z_625: [131 131 131 131]
z_939: [175 174 100 121]
z_901: [104 105 158 114]
z_115: [175 174 104 177]
z_237: [110 108 138 102]
z_313: [121 131 121 121]
both z_901 z_115:  => [104]
places z_625: [131] => 0 1 2 3
again z_625:  => [131]
places z_237: [110] => 0
again z_313:  => [121]
both z_625 z_313:  => [131]

z_110: [133 127 128 127 128 127 126 126 130 131 129 132 131 122 147 119 126 130
 120 125 128 132 131 123 128 126 120 124 128 108 120 146]
z_373: [132 133 117 115 134 114 111 136 134 117 131 121 129 145 126 132 121 126
 117 128 133 123 126 144 123 124 116 116 125 122 146 124]
z_647: [125 135 124 125 129 126 122 140 135 147 126 129 120 123 136 131 117 126
 121 120 133 137 114 117 137 126 129 127 128 140 136 137]
z_829: [128 133 122 118 138 112 109 135 132 117 125 121 128 142 126 130 125 124
 116 127 136 120 129 143 124 124 113 118 133 122 118 127]
z_954: [133 133 132 135 131 126 130 130 125 126 125 135 129 130 126 132 114 129
 132 128 131 133 132 129 129 133 125 125 124 128 131 128]
z_400: [133 127 128 127 128 127 126 126 130 131 129 132 131 122 127 119 126 130
 120 125 128 132 131 123 128 126 120 124 128 127 118 130]
which: [125 135 124 125 129 126 122 140 135 147 126 129 120 123 136 131 117 126
 121 120 133 137 114 117 137 126 129 127 128 140 136 137] => z_647
which: [133 127 128 127 128 127 126 126 130 131 129 132 131 122 127 119 126 130
 120 125 128 132 131 123 128 126 120 124 128 127 118 130] => z_400

z_52: [111  72  78 131  94  79  78 109  66 110  93 118  73 133 115  96 123 110
  97 103  95 108 166  77 137  88  71]
z_847: [123 146 154 186 122  99 144 175  83 112 150 149 153 139 163 123 160 125
 114 109 100 140 177 135  99 156 157]
z_556: [119 146 151 186 118 101 148 175  82 111 153 146 151 134 164 121 155 124
 115 113  95 143 179 134  97 152 157]
z_862: [140  99  95  77 129 146 140  84 162 150 113 112  97 131  95 130 104 135
 140 139 156 114  96 114 171  95  88]
z_520: [123 139 146 188 114  96 136 176  79 118 145 146 149 144 167 121 154 130
 118 112  93 147 192 133 111 149 149]
which: [123 139 146 188 114  96 136 176  79 118 145 146 149 144 167 121 154 130
 118 112  93 147 192 133 111 149 149] => z_520
back: [136  96] => z_520

z_822: [100 129 128 100 143 128 128 120 130 154]
z_694: [112  65  91 111 114 142 125 140 124 128]
z_963: [100 157 140 117 129 139 145 128 128 154]
z_443: [ 94 129 128 128 127 154 128 128 127 180]
z_497: [129 129 105 107 118 128 128 128 135 148]
z_945: [112 128 107 105 129 118 128 134 155 160]
z_291: [129 161 136 123 129 138 120 149 129 164]
z_326: [131 145 128 138 120 128  94 128 118 152]
z_148: [127 117 128 125 125 128  96 165 125 158]
back: [128 143 100 128] => z_822
places z_148: [125] => 3 4 8
back: [ 91  65 112] => z_694
both z_291 z_497:  => [129]
back: [128 128 118 107 105 129] => z_497
again z_291:  => [129]

z_866: [ 78 124  93 115 147  97 160 126 135  98 134  85  76 172 189]
z_430: [189 109  94 108 160 106 135  87 156  94  91  94  98  97  94]
z_71: [ 78 124  93 115 147  97 160  98 135  98 177  97  93 177 177]
again z_430:  => [94]
which: [ 78 124  93 115 147  97 160  98 135  98 177  97  93 177 177] => z_71
which: [ 78 124  93 115 147  97 160 126 135  98 134  85  76 172 189] => z_866
places z_71: [98] => 7 9

z_959: [121 117 122 157 138 113  90]
z_13: [157 157 157 117 157 105  72]
z_319: [137 116 125 122 140 119 137]
both z_319 z_959:  => [122]
again z_319:  => [137]
back: [157 117 157 157 157] => z_13
again z_13:  => [157]

z_390: [ 90 143 123 174 115 158 125 127 182  92 121 180 152 103  82  92 146 165
 127 142]
z_135: [158 148 168 168  81 166  98 118 125 125 165 157 171 101  89  73 159 172
 125 129]
z_21: [ 82 121 165  92 180 104 127 152  92 146 127 151  91 111 178 150 170 100
 131 145]
z_835: [ 87 180 179 116 129 133  95 105 125  97  80 168  90 168 179 172  75 145
 148  97]
z_193: [ 92 121 180 152 104  82  92 146 165 127 170 104 168 101 106 129 172 115
 172 120]
z_788: [178 141 145 114 121 169  77 173 147 119 175 176  94 177 111 141 174 183
 145 167]
z_915: [113 156 116 170  98 101 167 153 113  96  96 110 102 145 167 113 177  85
 113 105]
z_327: [137 159 171 157 165 150 144 169 142 123 162  79 113  97 177 154 136 121
 125  89]
z_238: [117 107  91 137  75 144 135 102 100 162 110 120 154 132  81  82 164  97
 165 160]
z_265: [159 149  86 122  84 149 170  83 157 169 158 115 130  72 175 167 139 157
 102  89]
z_836: [157  87 166 115 115 101 175  88 176 108 145 106 106  98  91  95 117 103
 153  80]
back: [95 91] => z_836
which: [159 149  86 122  84 149 170  83 157 169 158 115 130  72 175 167 139 157
 102  89] => z_265
which: [ 92 121 180 152 104  82  92 146 165 127 170 104 168 101 106 129 172 115
 172 120] => z_193
back: [127 165 146  92  82 103 152 180 121  92] => z_390
places z_135: [125] => 8 9 18
back: [127 165 146  92  82 104 152 180 121  92] => z_193
back: [157  83] => z_265

z_604: [ 93 140 142  97]
z_46: [127 110 135 140]
z_621: [143 116 142 103]
z_864: [139 142 142 142]
z_364: [140 121 104 105]
which: [139 142 142 142] => z_864
which: [127 110 135 140] => z_46
both z_364 z_604:  => [140]
places z_621: [142] => 2
again z_864:  => [142]
which: [ 93 140 142  97] => z_604

